Where one turn sends some rows of the set: a few examples, then the rows asked:
j830: [  3   3  -3  -3 -10   1   2 -10   0   9  10   4  -2   1   1   5  -9  -1
   1  -8   4  -3   0   2  -1   4  13   5  -7   7   7   3 -16   7  13]
j752: [ -2  16   5  -5  -9  14   0  -4   4  17  11   4  -6   2  -5  -1   6  10
   9 -16  14  13  -5   1  -7   6   3   3 -24   0   3  -6  -5  12   5]
j956: [ 11   4   3  -2  -4   5   9  -1   1  21  14   6 -18  -1  -4  11   5  -3
   4 -17   9  10   1  -6   3  -8   4   7 -15  13   3  -3  -8   0   6]
j600: [  9  12   3  -4 -16   7   1   7   9   7  13   2  -8   2   4   5   2  -1
  -1 -26  19  18  -3  -2  -7  11   0   5  -7   9  -3   3   0   8   4]
j127: [ 11  -5 -11   1  -3   6  -7   8   0  11  13  10  -4 -11  -8  -1  10  -9
   3 -11   8   7  11 -13  -1   8   3  -2 -11  20   0  -6  -8  13  14]
j922: [  4  -5   8  -7  -6   8  -9  -2  -7  14  11   6   0   3 -10   9  16   2
   4  -3   8  12  -2  -6  -2  13  -7  -3  -6  22   3 -11 -12  15   7]
j313: [  8  -1   3  -9  -7   4   7   2  -6  11   1   6 -15   2  -7   6   2  11
   6  -9  15  13   1   3   3   2   9   6 -17   4   3   7  -9  13   1]
j554: [ -3   6   4  -3   3   5  -8   3   5  13   6  12 -10   1  -4  22  10   8
  -4 -11   4   8   2  -4  -8  11   9  -3 -12  10  13  -5  -1   9  12]
j152: [  7  -6   1  -5 -14  -4   4  -5  -8  13  15   2 -11   2 -17  -5  -5   1
   3 -14  15   5   1  -8   2  13  -4   4  -5  14   1 -13   2   2  14]
j599: [ -4  -6   6 -10  -9   2   1   8   3   3  13  11  -9  -7  -8   8   2   5
   4 -11   3  16   5  -6   6   9   2  -4   0   7   8 -10 -13  -4   6]
j138: [  8   0 -11   3  -2   8   2   6   1  14   7   5   0  -8  -9  11   3   0
   6  -4   6   5   4  -3 -11  15  -5  -1 -11  18   6 -13 -15  12  -1]
j781: [ 10   2  -2  -7  -9   0  -3 -13  -5   8   7  10   0   5  -3   0  -2  -1
   8 -11  16  -2   1  -4  -4   7   6  14 -16  13  -5  -8   1  13  12]
j279: [ 14  -3  10  -8 -14   7  -3  -6   1  13  -1   7  -4  -3  -7   3  13   3
   9 -17  21  13   0   4  -5  12   6   2  -8   4   3   6   4   8   3]
j84: [  0   4  -6   0  -8  10  -3   8   9  13  19  -1   3  -2 -11   1   3   3
   8  -3   3  15 -11  -4   2  10   6  -6  -9  12   2 -12  -6  17   5]
j842: [  9   3   7 -16  -8   6  -5   6   7   4  -3   7   4   3  -2   8  11  -3
   8 -20  17   6   7  -2  -5   4   0   1  -4  14   8   0 -10   6  10]
j198: [  1   0  -3  -1  -7   6   2   5   1  30  12  13  -6  -5  -2   3   8   6
  -3  -8   2  -3   3  -5   0  -1   3  -3 -12   4   4 -13  -1  17   8]
j836: [  3  -3   0  -7  -7  11   1  -3   0   2   9  12 -10  -8  -5 -13   0  -5
   2 -10   1   5   2  -8  -3  16   1 -10  -1   0   3  -8  -7  15  10]
j427: [ -1  -4  -2  -6 -15  -3  -3  -2   7  14   6  14  -8  -2  -2   0  -9   3
  -1 -19  12  -1   1  -3  -4  12   6  10  -5   3   6  -4   5   1  11]
j986: [  5   3  -6   7 -17  11   2   8   8   3   6   7  -1  -7  -7   2   1  -2
   0  -4  10  23   1 -11  -4  12  -5  -8  -9   9   3  -8  -3  -1   8]
j941: [  5   9  11 -13  -5   7   2   3 -13   6  10  -1 -14   9  -5  10   4   2
   3 -15   4   8   2  -4  -2   6   1  -3 -11  -3   0  -8  -9  10   8]
j236: [  7   2   6 -11 -11   0  -1   6   1   2   3  16  -3  -3  -3  12  11   8
   4  -9   7   8   2  -5  -4   9  -4  -2  -4   6  -1 -22  11  10   9]
j989: [ 10   3  13  -9  -7  11   9 -13   8  18   3   9  -8   4  -1   1   7  -2
   4 -15  10   4 -10   1  -5   4  -2   4  -1  11   6  -4  -3  15   3]
j175: [  8   3  -9  -2  -1   3   2  11  -2  16   7   7 -12  -4  -3  15   1  12
   4  -2   0   5  -4   5  -5   5   5   5 -12  10   3  -4  -4  18  -1]
j72: [ 13   4   4  -2   0   4   6  -9   8  -4   4  15 -16  -5  -5   5   3  -4
   2 -18   8  14   0  -9  -6  12   2   1  -5  12   4  -3   9   9  11]
j827: [  8  -6   2   6  -6   7   5   1  -4   7  12   0   2 -12 -10   3  -1   6
   5 -18   2  11  10  -7  -4  18  -6  -8   0   5   6 -14 -10   5   3]
j656: [ 11  -4   8   1  -9   1   3  -2   6   5  10   6  -4 -10  -8   7   6   3
   2 -24  14  12   6  -4  -3  21   8  -6  -1   1   2  -9   9   9   3]
j879: [  5   5   3  -4  -9   9   8   4   8   3   8   5   4   4  -7  -9   1  13
   2 -19  14  17   0  -4  -5  10  -5  -7  -4   8   4 -10   7  12   8]
j430: [  1   7   0  10  -8   6   0   5   5  12  11   3  -2  -3  -1  12   2   9
  -1  -9   9  18  -1  -9   4   3   4   5 -20  12   2   3 -11  18  13]
j577: [  3  -1  -4   3 -14  -1   2  -6   5  20   6   4  -2  -4 -11   4   0   0
  -3  -7  11  -1   0  -1  -7  13   0  -3   1  19  15  -3  -4   3  19]
j369: [  9   8  -6   2  -7  -4   7 -11  -6  10  16   2  -9   0 -10  11  -1   0
   1   0   5   1  -4  -2  -4   9   7  -4 -10  13   3 -13   2  10  16]

j369 -> j830
j600 -> j879
Now these:
j836 -> j127
j922 -> j554
j827 -> j138

